Each path below is one point turned by a fixed rotation once a step. After each direction that follows a path, write how fast that rotation turns it, in degrees a step (0 if it stays still).
Each turn is a multiple of 5 degrees from 10 to 175, or 0.
Each row of a path follows its step; steps can be skipped.
Path 1:
step 0: [ -5  -6 -13  12  10 -19  -4  -2  -9  12  -1 -18   5 -11   3   6   0 -10
 -14   4  26 -21   2   0  17   0 -14 -18   0  17   9 -22  -8   8 -16 -20
  -8   7   1   0   1  17  -5  -9 -11   1]
step 1: [ -2  15   5  -9  -9   9 -10  18   5   3 -22   0  10  -3  -1  -5   5 -11
  -5   1  25  24 -15  -1   3 -15 -11   8  -6   6  20  -6 -24  -4  -3  18
   8  -5  25   5   1  -1 -13  13  -4  -7]
step 2: [ 12  -3   9  37   9   0   5 -31  19  20 -16   3  14  10   0  -3  -5  10
   5  -2   9  10  -3  -2   4   2  -2 -18   7   2   1  13  -4 -16   9  13
   5  13  -4  13 -10   5  -2  -3  -8  -9]
step 3: [-21  13   7  22  23  19  -4  -5 -16  -2  -6  13   9  -6 -12  -1   7  -4
   4 -13  17   2  17  14   3  -5  14  12   7   2   5   5  16  -5 -25   4
 -18  -6  -1  -6   4 -18 -10   3   6   5]
step 4: [ -7  15   2  -2  -8   4 -23 -16  -1  -6  15  16   2  -9  13 -32   5   0
  -5   6 -14  -3   5 -27  -1 -14  14 -14  -1   5 -10  10 -10  -4 -10   5
  -8   4   6  12  -5  15 -12   7   4  15]
step 5: [  2 -18 -29  -1  13  13 -26  -9   4 -11  -2  -2  -5   0  -6 -12   7 -12
   1 -12  13 -12  15  -3 -13 -12   1   7  17  -2  -4 -23   8   6   6  -7
  14  22   3   7 -11   4   1 -14 -10 -13]
step 6: [ -8  19 -14 -18  11  -4  -4  -6   6   1   4  -2   4 -29 -29  -2   5   9
  -7  29  21  -5   4  -8   9   3 -13   2 -20  -2   7  -4   4   1  11   8
  11   0  -7  13   4 -13  -7  16  -1  -3]
step 7: [ -8   4   3 -10  -1 -22  -9  -4  -3   4   5 -17  32   7   8  -1  15   3
  18   5   8   5   8  11 -15   6 -12  -4 -11   5   2  17 -10 -10  -9  13
   8  18  -6  -4 -17  14 -10 -20   1 -22]
step 8: [ 15  -2  13   4  15 -15 -15  12 -16  28  -3  11  -9  18 -14  -1   3   0
   5  11  23  12   8  -8  -1 -12  15  -7  -3  -5  21   2   2  -2   5  -9
 -19  20   8 -10   6 -16  -2  -1   5  -3]
step 9: [ 14  16   8   8  13   2 -15  11  -5  -8  -4  16   8  -2  -6 -15  -5   8
 -24  -6  -9  10 -12  -1  13  11  -7  -2   3  34 -10   7  -1 -18 -10 -17
   8  10  -8  -4   9   6 -23  -3   3  -6]
[ 6 -1 -3  6  2  3  2  3 -4 -1  2 -2  0  1 -8  4 -3  2  5 -2  2 -6  3  1
 -2 -6  3 -7  3  0 -1  1 -1  2  5 -3 -5  1  1  0 -3  0  2  3 -5 -6] | 130
[-5 -5 -2 -1  0 -1 -3 -1 -1 -4 -3 -6 -6 -1 -3 -4 -3 -5 -2  1  5 -1  1 -1
 -4  0  0  0 -9  2 -9 -2  0  4 -1  0  1 -2 -4  4  1  5  4  4  0 -1] | 60
[-1 -9 -3  5  5 -3  1  1  5  4 -4 -2 -7  1  3  1 -5  1 -6  5  1 -2  4 -2
 -5  0  1  2  4 -1  1  2  5 -3  2  1 -1  2  2 -1 -4 -6 -3 -3  0  2] | 125
[-2 -2  8 -2  0  5  1 -1 -1  1  3  1  3  6 -5  2 -2 -6 -4  4  3  2  5 -2
  0  7  2  1  3  2  3  8 -2  3  0  5  1  1 -3 -2  0  1  5  0 -7 -1] | 70
Path 2:
step 0: [ 21   7  -2  -5  -7   8  11   3  -2  10 -19  19  11  -8   6  -3   5   4
  -1  -6   4   0 -24 -23  12  -4  12  -8  -7   0  -2  17   7   5 -10   4
 -23  -5   7  -4  -4   1 -25   3 -25  -1]
step 1: [  4  10 -15  -3  -3   0  13  10   4  -9   3 -10  -2   5  -5  12  13  14
  13   6  14  -3  -5  -1   9  -8  23   2   0   5  -8  25 -28 -17   1  12
 -21 -10   1  20 -15  -3  -1  -3  -3   4]
step 2: [  6   9 -30  -5   3   4  15  -1  -5  -3  -5   1  -7  -4  18  -9  30  15
  16  16   6  -8   0   9  -5  -4  -8 -24  -5  10   6   2  -6   0   9   9
  -6   0 -13 -16   5  11 -23  -1   2   1]
step 3: [ -2  17 -17 -10   3  -5 -15 -11 -14  -6 -19   6 -16  18   7  12  15  -5
   6   7  12   7 -16   1 -28   4   2   2  -8  -4 -11   6  -2 -20  -8   1
  -1   7  -5  -6 -12  21   6 -16  -7  -4]
step 4: [ -7   1 -21   3  10  -2   8   6 -10   8  20 -11  -3  17  20   1  15  -8
 -14   9  13  13 -16 -10  -7 -11  -7  -3 -10  -7   2 -12  11 -10   0 -10
   7   0  11   8 -18   6 -14  -9  21  14]
step 5: [  6  13 -15 -15 -10 -10  -6   9   4   4   2  17   1  17   3   2   8   9
   3   6  -2  17 -11   2  -1  14  -6  -7 -27 -19  13  -4   9   2  11 -30
  10  -4  12  12  13   4   6   0   6 -16]
step 6: [-17  14  12  14  -3  -3  -4  10  -2  -2  -9 -12  -9  16  -3   5  -5  -6
   4  -8  12  14  -6   9   8 -17   0 -16  -7  -3  31   3   0  -4   8 -27
  15  -5  -5   5 -24  -8  -1  -1  -9 -12]
step 7: [ 13   3  -8  15  10   9 -12   7   3  19   1  12  25   7   8  -4   9  -8
   4   4 -13  10   7  18  -8  -9 -12   0  13  13  20   7  -8  21   1 -24
  -3  -6   5   9 -14  -6   7  -5   5 -13]
step 8: [ -1  20  17  -3   7   8  -5   6  -7  12  -1   7  15   9  -7   3   6   4
 -10   7  -1   8  -3  10 -17   9  16  11  22 -13  14  13   3  -1 -16  -9
  12 -10 -11  -1   2 -16 -24  16 -13 -13]
step 9: [ 10  -3  11  16   3   6   8 -13  -4   7   9 -11   9  14  -6  12  12  27
  -3 -18  -4  -3  -2   7  -6  12  10  -3  14  16 -16  18  -7   3   2 -11
  15  -8  -1   4 -18  -5  -7  14  24  -8]
[ 0  4  5  6 -4 -2  0  2  2 -5 -2 -3 -4  4 -1  2 -6 -1  3  3  4  3 -4 -3
  2  0  3  0  8 -4 -6  1 -2 -5 -4 -3  5 -1 -3  2 -1  1  1 -3 -4  1] | 140
[-1 -1  1  1  1 -3 -2 -4 -2 -4 -2  3 -5 -3  7  5  3  0 -7 -5  0  4 -6 -1
 -3  3  1  0  1  0 -5 -3  1  1 -2 -1  0 -4  5 -1  3 -8 -2  4  7  3] | 70
[-2  4  3 -3  0 -6 -1 -6 -4  1  2  4  0  3 -6  2 -1 -6 -1  3  3  0 -4  0
 -1  6  6  4 -4 -2  4 -2 -4 -1  2  1 -5 -3 -5 -4  0 -3  4  2 -6  0] | 145
[ 2 -2  0 -4 -5  5  5  4 -4  1  2  4 -4 -4 -2  1 -4  1 -3  0 -2  2 -4 -5
 -2 -1  1  1 -4 -2 -1 -9  2  0  5 -3  6  3  0  0 -6  3  6 -1  0  1] | 55
Path 3:
step 0: [  2  -1 -24   1   9 -13   2   4   2 -11   2   1  16  -5   5  -4  15 -10
   2   2 -14   0 -33 -15  -1   3  -9 -10  -7  -6  -8   5  -4  10   0 -11
  11 -27   9  21   0  -3   7  -8 -15  12]
step 1: [ -2 -22 -16   1 -13  -2  -4 -11   7   3 -13  -1  -3   6   5  -4   6  -6
  -8 -17  -8  -3  -9  -6   5   9 -34   4  22   9   7  -1 -11 -11  10  -6
   6 -11 -16 -22  -1 -10  -7  14  -4 -10]
step 2: [  8  -1  -4   9   7  11  15 -11  -2  11  12   6  -6 -20   4   3  -2  -9
   5 -15  -8  -6   4  -1  10   4  10   0  -6  21  -2  11  -3 -17  -6  13
  -6 -25   7 -13   1 -26   6 -20  -9 -14]
step 3: [ 11  -3   1  -6   2   1  13  -7  16  -1   7  12   6  -3 -14   3  17  -3
  -8  -4 -19 -18  -7  12  28  -3  -4   5 -12 -12   5  19  -7   9   8   8
 -17 -12   9   3  -7   7 -12  12  12  19]
step 4: [ 12  -7  33   0 -29  -5   5   8  -6  -6  -8  20 -16   3   5   1   8  -8
  10 -15  -2 -13 -22   7  10  13  -2  -8 -12   7   8  -5  -7   5   7 -14
   4   5  -8  -7  -3  -4   6  -1 -18   3]
step 5: [  2  -5  13  -6  10  -5  14  15   9 -22  -6   3  -5   1   0   1  -2   8
  12  17   6  -8  -6 -10   1   9  -7  18  11  -4   4  13  -3  11  -2   7
 -15 -22   7 -21  24  -2   6 -12 -14 -17]
step 6: [  4   6   2   3   9  -3  -8  -5   8   1 -15   5  -1 -17  -5  13   2  16
   2  -8 -13 -20   6  22 -16 -15 -12   0  -1 -10  -1   4  12 -11  26 -11
  -3 -13  11 -19  -5  16  13  -1  -6   1]
step 7: [  0   8   5   6 -19   1  13  -1 -15  -6  -3  -1  10   5  17   1  18   8
 -13  -2  11  -9   4  -4   0   5 -12  -9   6   4  -3  23  12  -4  10   5
  -7  -2   3  12 -17  13  -9 -29 -23   6]
step 8: [ 19  16 -17   5 -18 -16   3   6   3 -14 -15   2   3  18 -11   3  12  -4
 -13  -3   3 -13 -19  -8  -1 -10  -1  -3  19   4 -18 -12   6   3  -5  -1
   2 -17  21  -6  11  -9  -3  -4   8  -1]
step 9: [  5   7   1   3  17   3  -2   5  -9   1 -10   6   4 -25  12  12  11 -22
  -7  -2 -17   4  -6  11  -8  20 -14  -5  24   2  -8 -10  -2  -2   0   4
  16 -23 -13 -15  -2   3 -11   2  -6   9]
[ -2   1   1   1  -1  -1   4   0  -5   1  -1  -3   6  -3  -1   2  -1   1
   2   4  -3   3   2   0   2  -1   2   5 -10  -4  -5   2   3  -8   2  -2
  -2  -1   0  -3  -6   0  -3   1   0   8] | 100
[ 3 -6  3 -3 -3 -4 -3 -2  3  1  3 -6  5 -4  3 -3  0 -2  2  2  0  1 -2 -2
 -4  2  2  5  1 -1  2 -2 -4 -3  2  2  9 -1  3 -7  7  4 -1  1 -4  1] | 85
[ 0 -5 -7 -4  0  0 -2 -2 -6 -5  3  1 -6  0  8 -2  3  3 -5  0  4 -3  1  3
 -2 -5 -2  0 -4  2 -1 -2 -3 -2 -6  2  1 -3  4 -4 -6  2 -2  0  3  0] | 60
[-7 -3  0  0  3 -7  4 -6  3 -3  4 -5 -3 -2 -4 -2  5  0  1  4  3 -3 -3 -5
  3 -3  4 -5  3 -7 -2 -1  1  0  2 -2 -5 -1  1  0  1 -1 -4  1  2 -3] | 145
Path 4:
step 0: [-24  10   4 -11  11  -4  -9   6  -5   2  13  10  15   6 -15  16   2  -2
   5  12   5   8   5  -2   4  -5   0   1   4  24  -9 -11 -16  -1   9  -7
   7 -27  -6  -6 -18  12 -10 -17 -13 -14]
step 1: [ -2  11  -9   9   7  -6 -13  12  -9   9   9   0  15 -14 -12  12  -6 -14
  18  10  18   5   2 -16  -3   8  -5   1   8  -8   1  21 -13 -11  18 -15
  -7 -10   1  14  -3   1  21  13   5 -14]
step 2: [-14  -7  -1  -6  -6   1  25  -3  15  22   5  16   7 -13   1   2 -10  -7
   0   3   3  -4   3 -15 -10   2 -16   5  28  12  22   4  -1 -21   5 -15
 -15  -4   6 -10   3  -4   4  -9  -7  -8]
step 3: [  6   4   4  13   9   7   6   5   1 -10  13  10  34   4  -9   2   3   2
  -9  -5   9   6  -4   3 -20  -4   6  -1  17   4  12  -3   5 -10   7   2
 -12 -11  -5 -13  -6 -14  26 -12   6  26]
step 4: [ -2  -6  14 -12 -10  -9  -8  13 -18  -9   2   7  27  16 -10 -14   8   9
 -10   4   1  -4   7  -1   1   7  -5   0  -7  11  14  15  -3  -5   1 -20
 -26 -16  21  -7  -4   6  -6   4 -11   9]
step 5: [  6  -4 -21   5  22 -10  -7   5   7  10  -8  -3  25  13 -10 -11  -5   0
  -1  -4   4   5  -9 -15 -12  36   2  11  -1  15   0   5 -17   6  -4   7
 -18   1   7   5   3  -7  -3  -4 -12  -8]
step 6: [ 18  -3 -15  -1   8   0  -2  -8  -8  14   6  12  -2   8  11  -3  -1 -18
  -3   1  -9 -21  -1  -8  12   7  24  -5   6  21  -7   4   9 -16  11 -16
 -23  -1   8  11   0 -13   5 -16  -9   3]
step 7: [ -5  -6 -13   5 -21   1  -4   8  -7   1 -12 -10  -4   7  -8  -7  12 -16
 -12 -12  13  11   4   5   8  12   9  11   2  12  10 -22  10 -19  13  10
  -9   5  18  -1  -3 -14  27  -8  -6   0]
step 8: [ -4  12  -4 -20   0   8  -3  23  -8  -8 -15  25   3  11  -9  -7  -4   9
  15 -27  16   3   0   0  17   0   3   5   2  20   4   2  14   8  13  -5
  -6  20   5  -2   4  -8  -4  -5  -5  13]
step 9: [  9  -1  -5  -6  -8   8 -29   8   2   8  16   9  -6   7  10  -4  -2  11
   5 -22  -8   9 -13 -16   2  19   8  20   8  -3   9   5  -5   4  -7   0
   6  11  25  10 -14   3   8   9  -2  19]
[ -1  -2   0  -1   2  -1  -5   5  -1  -1  -1   4  -2   2  -5  -3  -3   1
   3  -3  -3   3  -3   1  -3   5  -7   0  -4   0   0   5   5   4   3  -3
  -1   2  -2  -1   5   5   3   3   1 -10] | 100
[ 0 -1 -2 -6 -5  5  7  1  2 -2  5  0  3 -2  1  1 -1 -1 -1 -7  5 -2 -1 -4
  1 -6 -4  3 -1 -4  3  3  4  6 -1  1  0  3  2 -4 -2  0  8 -1 -3  2] | 65
[-8 -3  0  0 -3 -3  5 -3  2  3 -2 -1 -1  0 -1 -2  3  1 -3 -1  0  3 -1  1
 -5  2 -2  7  0  8  3 -5 -2 -1 -7  6  4 -1  1 -1 -1  5  2  0 -7 -5] | 145
[ 1  0  3 -2 -2 -1  1 -2  2  3 -3  5 -1 -1 -1  0  1 -2  4  0  4 -7 -2 -5
  4 -2 -1 -2  0  0 -6 -7 -2 -8  0  3 -1 -1 -1 -2  5 -4  8  4  4 -6] | 70
Path 5:
step 0: [  9   2   7   1 -17   2   1  -3 -10  -5   1  -4  24  -4   3   8   9   2
 -14   8  10  11  10  17 -14 -15 -12  11  12 -12   1  15  -5 -25   8  -3
 -31 -17  -2  -6  -4  -7  -8  -2  -6   0]
step 1: [  7  -1  13  -7  -6  -9  -1   5  11  14  -7  -1  16 -15  -6  18  -8   7
 -13 -11  -4   0  11  16 -15  13  13   2   0  -1  13   6 -12   1  -4 -12
  -6 -12 -35  18 -13  15  -1  -4   4  -2]
step 2: [-10 -16   3  -1  -2  14 -11   8   6   6 -17  -3  -8   0  -8  26   7  -4
  -3  -6  -2  -3  -9  13 -16  15   7 -14  -1 -14  -1  19  18   5   1 -14
  -3   1 -15 -13  28  10  -2   5   4  11]
step 3: [  7   5   2  17 -19  18   5  -7  13  -3  -6  10 -11  -7  19  23   5   5
  -4  -5 -12   2  -8  -6   2 -16  -4  -3 -15  -3 -14  28  -6   2  -5  -4
  -1 -19  11  -5   3  25  -2   4   3   4]
step 4: [-10  10   7  17 -22  -4   2   2   0  14  -6  14  10 -26  12  17  -8   5
  -5   3  -9  -4  22 -17  -8   0 -10  -2   3  -9  17   2  -3   9   0  -3
   8  23  15  -9  -3  13  12   5  -1   4]
step 5: [-10  -7   4  -3  14   9  -8 -10  12  -8 -13 -11  22  -7 -14  11   9   1
  -7   5 -15  19   5 -13  -5 -14  -4  10  24  -8  -1  17   8  11  18 -12
  16  13  11   5   0  -1  15   1   1  -4]
step 6: [ -2 -18   3   3  12   8   5 -25 -12  -3   9   3   1 -14   0  -1  -2   1
 -18   1  -4  17   1 -14 -24   7   5   4  17  12 -15   9  -6 -15   3  -9
  -9  -6  12   5  -7  14  -2 -20   8  20]
step 7: [  6 -19   4  -4 -22   6  -3   4  22  -1   4   5  20  -8   0 -15 -16   5
   3   6  20  15   2  -6 -17  11   5   4  10  -2  15  14   4  -9 -25  -5
   5   4   4   2   4  10 -18 -11  -2   8]
step 8: [ 18 -10  -1   5 -11   5   8  13  -7 -16 -17  -2  15   2 -13   2  -2 -10
 -17 -12  -1   7   4  -1  -4  -4  27   2   9   6   9  25  -8  -2  -3   2
 -15  11  -5  -6  24   8  -4   6 -12 -19]
step 9: [ -6  -4   1  18  -1  -6   5  10 -13  -9   2   0   7 -27  -9  20  -4  -9
  -2   9 -22 -16  -1   8  -3  11  22   7  -2   5  -9  18   3   7 -12   1
   5 -19   0  17   2   7 -14   4 -16   5]
[-2  3 -3 -4  3  7 -2  1 -1 -7  1  2 -4 -2 -1 -2  4 -4 -3 -4  2 -4 -5 -2
 -2 -1  2 -3  3 -9 -1  2 -3  0  6 -1  0  4  0  4  3  0 -2  1 -6 -3] | 120
[-10   0  -4   2  -2  -7  -2   2  -1  -5   1   1   2  -2   0  -3  -4   1
   0  -2   3  -5   0   1  -2   5  -3  -1   2  -3   2  -4   7   2  -3   1
   1   0  -1   1  -2   8   1   1  -2   8] | 140
[ -2   3  -4   4   2   2   2  -1  -1   1  -1   1   2   0   0   3  -6  -1
  -4  -1   2  -4   1   5   3  -1   4  -3 -13   0  -5   4   2  -1   0  -4
   8   3   1  -5   0   0  -1   1  -1  -3] | 55
[ 0 -3 -3  1  0 -2  1 -1  2 -5 -4 -6  2 10 -5 -2  5 -2  0  2  3  2  0  3
  0 -8 -1 -2  1  1 -1  1  4  1  3 -4 -5  2  3 -3  4  4  3  7  1  1] | 130
Path 6:
step 0: [  1 -17  13 -21  -2  -1   2  -1 -10   0   4   7  -2   6 -12 -15  -4  12
   0   3   9 -12   7  -5  25  -9  13  -2  -5 -15  13  11  -2   8  -1   5
   0   5  10 -10  -9  -4 -10  10 -30 -20]
step 1: [ -7 -12 -21  -3   7  -4  -5  -7   2   7  -8  17 -14 -16   3 -12   5  -1
  -7 -13   6   0  -2  12   0  10   0   0  -6  -1  15 -21 -13 -12  11   6
  -8   3   3 -12 -22 -23  20   8   3  -9]
step 2: [-21  -8  -7 -22  22   3  -2  -6 -18  -9   1 -14  26 -13  11   8  -9   4
  -4   2  -9  -2  -3 -20  -3   0 -10   3   3  -5  14  -8 -14   2   0  11
  -6  -8   3  -8  -6   5 -10 -17  -5 -11]
step 3: [ -8  -7   5  -7  -9  10  -8  12   9  16  -3   4  12  -1   5  -9 -25  17
 -11  -1  -6   4 -21   3  -3  24 -13  -1   4   1   1  -1  14  -5   6   8
 -17 -14   3  -5  20 -13  17   9   4  -2]
step 4: [  4   4  -2   1   0  -3  16  -2 -19   0   4   1  17  -1   0 -18   9  12
   2   8   4   4  -4 -28   1  16 -17   0  -1 -10 -24  -6   3   7 -19  21
   7   0  -2  16  -8   0  17   1  10  -4]
step 5: [  3   0  20   4   9  27  20   5  11  -7   8   7  -8   2   4   3   8  17
  -8   0  -4   2  -9  -2  14 -16  -1 -12   3  12   9   8   3  -5  -4  30
  -9  17  -4   5  10 -12  14   2 -10   6]
step 6: [ -9 -10  10  -6   9   2  19 -16 -10  12  -1   1  -4   3  -7   4  -7   3
  15  -2  10 -28  15   9   4   9   3 -14  25  -2  -6 -16  -4 -15   6   5
  15   8  -4  14  -6   5  13  14   5  -6]
step 7: [ 20  -1  -4 -12  16  -4   7  -5   7  -2   0  -8   3   2   0  11  -3  27
   6  14  -3 -17 -12   6   1 -16   0  16 -13  -9  32   6  -4  -6   6   0
  14  -1  -7   4  -9 -12  11  -2   4  -6]
step 8: [  6   2  17 -11  -4  -5  -6 -14   0  31  -3  -6  16  -6 -10  -2  -7  -2
   2   1   6   3  11  -1  -9  -2   7  -8   6 -17   8 -11  -1  -7  -7 -12
 -18  19   5 -20   3 -14  16 -12  -2 -19]
step 9: [  7  -7 -15 -25   5  15 -20  18  -7 -15   2 -10  16  -5   6  -4   7   7
  -6  -5   6   9  -4  12  10   3  15   9   7  -8 -10  -2   1   1  -7   5
  19   2  14  -9  -9 -16  18  -7  11 -13]
[ 3 -2 -1  4 -5  3 -2  0 -5 -4  0 -3  5  6  2 -1 -2 -3  2  2 -4  1 -7  0
  4  6  2 -3  1  3 -4  1 -4  2 -5  2 -5  0 -2  2  2 -1  4 -3  0  8] | 55
